In the data rows, the value 500 means zero.
Some points, one per row:
424,480,296,420,543,504,607,691,400,408,615,344,563,490,575,357,647,510,486,343,470,405,548,555,497,473,469,503,507,555,377,559
460,250,870,817,984,567,361,449,620,846,310,724,662,779,417,578,410,295,546,400,6,667,461,363,597,890,544,898,402,135,229,728
341,540,446,431,101,545,249,472,642,349,456,439,408,630,485,521,476,583,423,796,846,501,909,439,474,509,607,459,582,744,720,416
343,702,580,451,798,760,479,787,616,168,464,500,836,761,621,171,278,421,396,377,379,489,603,741,289,810,470,548,693,417,103,999
0,887,338,686,778,854,238,966,660,217,256,364,796,999,611,85,433,377,142,517,275,395,999,585,217,926,808,738,659,659,0,999
156,822,433,599,741,835,311,851,606,148,278,443,773,999,636,210,306,403,229,502,331,456,999,637,337,864,692,680,666,527,97,999
284,516,264,818,999,437,501,684,413,968,327,527,555,999,494,431,848,295,343,228,0,482,766,271,580,605,800,932,180,534,145,972
674,394,743,425,565,421,610,420,536,480,534,599,601,253,479,511,292,525,639,397,637,594,90,605,491,526,355,440,567,335,483,426
438,544,390,482,635,499,590,610,444,466,561,470,585,567,543,379,569,461,433,318,397,453,540,571,462,456,538,517,487,567,297,681
557,365,503,458,610,464,726,489,420,586,611,496,511,359,508,521,624,473,568,340,372,525,245,542,594,495,403,526,422,408,394,379
559,530,346,253,269,406,661,496,361,339,738,447,426,212,529,490,625,584,530,439,755,411,340,558,508,204,316,263,510,650,632,238
306,563,189,451,238,570,467,617,398,253,634,177,290,520,580,366,779,560,425,575,531,397,999,449,513,373,637,453,486,728,586,407
272,550,0,411,40,553,448,626,362,183,773,241,339,558,605,268,889,545,385,549,673,355,999,410,554,309,606,444,494,785,639,295
649,543,617,308,409,390,612,464,580,420,545,582,507,221,455,534,252,555,612,450,734,510,80,660,415,359,366,296,567,504,607,367
616,214,603,546,597,513,681,491,368,379,701,435,573,210,658,449,569,405,592,300,398,529,280,564,617,604,328,561,494,284,338,361
153,665,453,482,836,623,429,886,566,341,488,522,803,857,604,147,463,444,410,266,355,503,673,662,329,779,508,638,653,474,45,999
295,641,402,497,264,670,245,513,637,381,396,445,487,687,484,466,456,543,389,829,728,466,962,446,429,509,612,446,633,667,703,549
861,360,762,428,521,375,631,273,496,594,529,627,497,81,455,711,322,532,694,533,622,590,0,576,492,379,330,328,508,349,554,180
387,503,513,255,506,530,642,680,468,174,679,430,684,327,608,290,464,561,536,320,698,494,350,712,429,582,288,439,644,479,327,549
517,233,677,441,464,366,509,349,562,661,588,605,527,340,444,578,495,529,632,431,570,595,294,490,574,529,435,506,437,363,561,246
190,999,258,692,999,728,338,932,590,514,67,523,756,999,500,190,351,409,142,382,83,356,828,543,232,715,901,729,540,675,0,999
191,519,449,397,630,526,508,639,598,475,515,483,627,707,526,318,601,490,495,328,441,469,654,536,394,615,521,596,550,485,270,725
881,258,800,610,580,489,617,274,459,580,542,529,455,122,509,778,377,475,652,476,363,622,56,492,633,514,333,502,464,251,562,159
479,374,487,397,348,492,628,527,443,271,753,394,459,267,591,386,553,504,578,420,651,489,480,636,499,501,390,412,568,443,499,319
467,466,597,536,174,692,416,430,515,164,571,393,489,381,573,467,368,553,513,819,705,505,742,547,496,601,430,415,634,432,666,347
440,578,484,453,653,540,577,538,537,392,534,467,627,544,546,349,479,487,452,391,499,458,453,617,425,564,471,475,546,491,304,721
503,374,442,397,309,500,584,454,407,410,693,436,466,310,565,441,644,566,526,478,712,434,515,530,572,431,341,410,510,514,572,263
91,371,338,472,626,313,402,600,565,800,522,538,493,824,371,355,789,480,516,340,358,519,769,303,555,552,638,660,388,585,388,548
704,417,652,467,683,482,670,481,441,479,577,519,579,275,601,533,400,465,604,355,455,558,176,608,554,550,334,507,532,381,348,497
523,252,741,797,276,703,262,283,643,665,432,428,349,571,482,736,449,494,531,928,408,608,964,283,673,683,646,750,454,355,728,261
430,396,769,738,999,590,358,544,689,827,259,627,704,853,434,538,379,350,545,380,197,657,526,418,511,902,574,872,440,200,186,884
330,653,372,470,144,673,287,528,559,257,464,447,449,663,498,416,487,602,353,769,741,452,915,486,426,529,644,527,586,644,717,563
347,453,477,435,555,496,567,642,460,368,628,437,601,522,628,347,616,507,500,321,476,475,603,550,482,573,427,540,487,551,341,669
325,520,143,385,89,548,435,560,404,257,681,302,335,467,561,413,793,540,419,635,719,398,987,398,569,271,538,434,486,746,733,230
590,147,808,496,498,366,544,290,554,664,588,584,464,233,419,751,567,489,711,463,518,651,226,439,622,539,347,531,435,262,593,73
242,483,134,397,44,509,479,479,347,256,724,269,311,453,539,355,821,614,417,591,721,396,973,413,580,323,553,420,497,736,642,233
434,418,777,770,969,654,395,529,650,644,322,646,777,755,522,499,281,371,523,362,134,669,441,524,484,927,493,824,534,191,158,938
568,716,378,659,544,396,356,401,535,920,192,648,351,751,337,711,497,517,437,683,344,475,482,267,513,332,768,533,290,690,677,632
16 more points follow, each with its number after it:
190,619,518,438,694,634,465,753,593,312,481,483,750,768,597,254,416,475,416,240,439,475,691,626,387,743,487,581,576,469,157,999 0
954,517,697,560,443,596,610,402,467,325,485,428,497,181,582,661,154,502,543,639,625,495,95,674,476,449,344,336,622,345,619,360 1
686,479,723,443,462,512,614,425,526,385,552,576,531,227,455,563,343,513,601,498,669,540,158,627,464,523,206,362,547,388,532,382 2
558,402,536,395,406,378,635,462,401,493,634,514,453,254,451,507,617,549,618,408,570,469,306,463,620,349,427,396,466,542,575,217 3
470,369,448,416,488,554,585,518,474,433,645,450,523,393,589,406,691,503,536,410,564,508,529,528,503,545,397,484,523,461,456,449 4
300,680,179,402,87,649,343,581,528,196,524,324,397,615,539,427,531,651,319,772,778,332,999,485,414,397,603,321,567,755,717,519 5
310,712,422,452,747,588,559,738,513,412,456,490,697,643,548,264,444,490,384,266,423,472,590,591,342,619,556,552,560,570,215,990 6
579,501,468,594,566,524,556,466,479,569,474,474,478,492,495,507,546,448,478,513,359,526,487,453,531,495,544,540,457,483,441,532 7
310,381,328,788,976,335,469,580,447,999,386,615,511,965,407,519,963,340,480,246,0,539,672,185,623,542,744,863,307,514,243,692 8
530,594,274,444,416,437,570,516,332,415,576,449,402,471,518,434,638,540,438,468,573,381,482,492,460,287,492,356,478,683,589,466 9
373,449,473,388,482,266,496,450,556,730,496,615,460,554,317,516,622,584,545,390,650,507,419,436,482,398,529,471,421,606,570,377 10
442,527,32,421,223,209,478,371,336,884,455,489,262,551,329,637,948,601,441,537,592,375,656,195,606,5,734,426,218,858,841,58 11
428,672,347,484,573,537,559,665,471,447,535,455,603,604,567,320,549,474,396,363,453,426,577,577,446,518,499,494,540,531,317,771 12
567,602,431,622,602,386,376,451,551,920,215,569,324,717,308,648,530,453,431,607,326,487,479,279,530,384,760,551,345,615,678,525 13
509,466,459,652,153,546,219,322,597,622,327,508,270,613,367,756,461,556,475,938,593,534,880,259,576,433,721,535,395,586,898,256 14
386,167,731,507,572,386,543,374,506,665,654,595,511,301,470,562,577,479,686,368,425,628,327,448,654,556,372,614,486,299,475,258 15
Which three of these numbered points are nearest to each point below, looking only along the 6 directions in which the first points spread most? Their numbers follow each, nearest first.
45,874,272,642,723,813,253,857,585,160,299,352,761,999,637,123,410,429,225,552,342,393,999,562,277,864,807,681,667,673,132,999 > 0 6 12
453,512,547,368,513,324,462,440,600,758,443,641,494,508,375,592,535,548,592,493,581,514,319,433,498,384,547,446,461,564,576,435 > 10 7 3
437,290,607,762,262,658,131,336,627,596,371,464,387,594,484,682,496,472,503,866,523,557,969,271,591,681,677,706,485,414,713,299 > 14 7 13
593,705,226,399,408,445,590,543,390,405,543,413,456,463,530,505,595,538,423,489,534,384,500,510,484,290,530,350,489,661,459,460 > 9 4 7
638,487,536,685,725,568,546,492,384,623,436,492,524,545,546,554,440,399,471,482,243,489,412,450,569,551,534,548,430,416,395,550 > 7 12 4
694,631,529,598,659,554,606,455,440,651,421,567,474,493,473,602,416,422,400,507,315,455,264,518,524,445,534,505,440,494,458,583 > 7 13 12
75,835,358,623,783,855,240,838,639,175,323,378,757,999,609,160,389,407,260,538,321,454,999,538,282,876,706,748,645,520,154,999 > 0 6 12
472,189,667,804,297,586,191,261,595,740,389,541,307,544,490,780,570,478,535,833,437,639,918,257,672,656,621,733,397,405,789,151 > 14 13 7
350,541,387,425,617,516,654,663,426,356,608,439,600,550,569,270,601,462,455,271,379,432,451,639,471,534,450,493,516,527,296,699 > 12 6 4
513,101,754,404,405,313,581,317,568,644,676,647,482,219,419,613,599,562,759,406,585,657,243,465,612,497,318,535,473,284,601,121 > 15 3 2
498,304,443,425,429,372,519,406,455,605,676,485,431,188,464,580,696,538,612,460,612,504,512,397,637,327,467,473,434,525,659,106 > 3 4 10
527,349,502,526,597,535,647,518,366,348,705,441,526,409,555,407,590,421,571,328,412,504,443,556,570,577,326,573,488,370,309,410 > 4 7 15
402,758,275,453,26,659,311,537,504,171,483,291,352,600,561,393,507,588,304,822,810,359,999,481,429,415,636,373,594,806,755,483 > 5 9 14
181,365,210,761,999,334,468,642,353,999,374,605,496,999,388,501,986,336,434,139,0,510,769,138,630,559,759,933,175,518,150,745 > 8 13 7
348,364,749,681,901,414,400,494,627,843,337,690,638,762,427,522,500,404,531,345,108,647,543,325,523,802,597,854,416,272,209,773 > 8 7 13
496,294,619,439,569,542,613,499,436,339,721,434,589,201,641,358,542,435,611,338,521,533,434,643,473,605,314,524,569,311,318,388 > 4 2 15
643,442,540,461,505,379,623,458,429,609,542,498,471,336,475,572,523,536,558,456,506,486,276,463,480,371,447,431,472,492,584,348 > 3 7 10
374,183,469,640,0,460,199,198,574,720,488,467,189,449,399,793,820,556,560,885,662,566,999,92,755,409,639,590,325,547,950,0 > 14 11 10
606,538,730,386,456,439,545,433,598,493,482,614,520,358,468,545,367,591,617,549,704,564,144,642,445,493,365,382,577,488,533,442 > 2 1 3
385,726,168,504,141,669,273,609,613,226,476,306,365,646,536,447,521,556,240,831,742,338,999,456,407,406,693,390,583,769,727,567 > 5 9 14
323,384,760,777,933,558,369,545,671,829,275,650,643,881,443,473,426,395,493,413,107,670,621,384,489,866,624,838,435,273,182,866 > 8 0 6
472,546,33,446,151,225,432,398,356,811,585,477,97,447,259,673,911,599,430,613,587,403,684,161,656,0,772,376,247,913,960,56 > 11 14 9
551,671,277,374,489,491,611,575,413,377,535,420,501,516,531,411,542,537,437,484,521,374,554,581,444,326,545,338,533,748,562,580 > 9 12 4
655,895,540,555,817,527,518,601,556,556,217,582,577,751,448,507,215,450,372,479,332,450,188,603,291,497,653,437,513,575,327,964 > 6 12 7
301,695,220,505,100,679,274,568,555,246,503,289,389,730,509,435,609,570,296,819,767,356,999,413,455,412,682,416,543,772,728,554 > 5 14 9
378,572,333,406,509,486,583,609,411,343,593,402,529,556,585,290,619,511,439,329,546,451,623,543,474,458,513,470,521,614,523,615 > 12 4 9
619,427,558,685,577,506,479,441,468,607,453,516,422,471,495,570,532,470,537,505,303,533,467,354,602,529,488,604,385,421,445,445 > 7 4 15
490,300,394,415,313,281,513,359,453,745,653,561,311,318,409,557,811,568,617,414,564,528,432,481,677,266,526,456,338,514,711,18 > 3 10 15
860,446,797,550,398,685,630,355,463,240,540,442,560,128,654,585,139,491,561,609,561,540,122,717,502,575,250,373,656,308,525,386 > 1 2 3
411,164,861,444,689,482,584,480,592,470,649,578,633,258,594,455,466,435,690,279,483,658,300,639,536,758,261,599,560,196,282,416 > 15 2 4
569,676,358,647,614,374,403,422,545,935,218,600,340,783,303,699,588,496,422,646,290,475,525,264,477,334,789,552,292,715,650,557 > 13 7 10
639,472,534,549,608,514,537,468,494,595,431,503,529,522,486,603,430,455,523,618,361,541,360,514,525,543,496,531,446,439,476,553 > 7 4 10
369,736,190,472,168,604,350,586,485,293,434,347,351,653,517,454,534,552,344,751,687,367,957,442,370,462,677,408,561,736,703,545 > 5 9 14
499,384,481,399,394,463,575,516,432,353,665,480,548,302,554,422,615,572,544,448,623,524,455,506,542,441,434,410,568,445,524,325 > 4 3 9
424,816,116,369,376,432,555,664,350,413,520,424,362,625,378,380,690,549,316,519,616,299,716,520,430,188,677,327,477,829,617,560 > 9 5 12
436,546,453,455,509,609,489,599,451,349,563,433,540,551,588,363,574,456,466,438,463,472,692,560,471,588,474,527,557,461,386,642 > 12 4 7
441,277,552,374,319,392,621,399,498,405,728,483,408,201,523,511,640,579,641,417,737,495,439,548,571,462,333,445,526,421,631,135 > 3 4 15
542,650,354,620,637,356,404,439,515,957,259,638,245,777,349,686,563,518,409,615,331,514,487,278,483,301,753,578,310,739,635,566 > 13 10 7
648,686,292,473,482,470,593,511,393,460,433,470,428,513,504,483,504,461,373,557,481,401,407,523,460,363,588,363,457,659,554,533 > 9 7 12
420,469,47,349,191,198,514,473,348,783,587,448,145,510,392,530,947,613,438,514,591,341,690,232,596,22,668,387,244,869,792,107 > 11 9 10
388,359,239,446,223,488,559,519,339,362,741,297,357,317,563,450,810,545,522,453,591,430,732,352,584,353,472,516,441,652,607,119 > 9 4 3
480,238,769,504,615,451,628,467,505,490,660,565,637,308,518,490,498,469,666,288,467,603,307,535,531,684,212,535,565,257,361,297 > 15 2 4
677,457,522,626,616,539,570,505,414,602,446,497,478,466,502,603,440,452,527,448,298,533,351,453,549,492,485,576,460,417,449,491 > 7 4 15
299,391,738,663,893,537,364,466,630,808,406,632,627,861,459,472,505,379,490,392,132,646,585,395,545,787,592,834,426,362,260,806 > 8 7 0
545,517,566,365,526,303,540,344,533,779,489,648,438,464,382,618,527,549,571,439,559,542,214,471,477,372,519,399,420,534,607,363 > 10 3 7
311,663,298,469,114,583,259,472,563,397,433,410,384,670,482,470,573,567,349,773,758,440,972,418,406,397,710,406,547,715,718,501 > 5 14 9
410,565,21,312,111,188,497,440,377,777,606,467,156,478,321,579,932,666,457,530,697,375,668,249,614,0,690,317,290,919,855,41 > 11 9 10
187,297,448,423,585,247,472,501,563,865,540,633,491,672,372,513,820,542,627,302,424,541,627,335,556,504,509,655,346,515,417,468 > 10 7 15
718,424,512,442,501,386,591,335,440,648,511,577,466,279,475,647,510,512,606,441,477,523,120,474,560,370,414,423,426,403,610,312 > 3 2 15
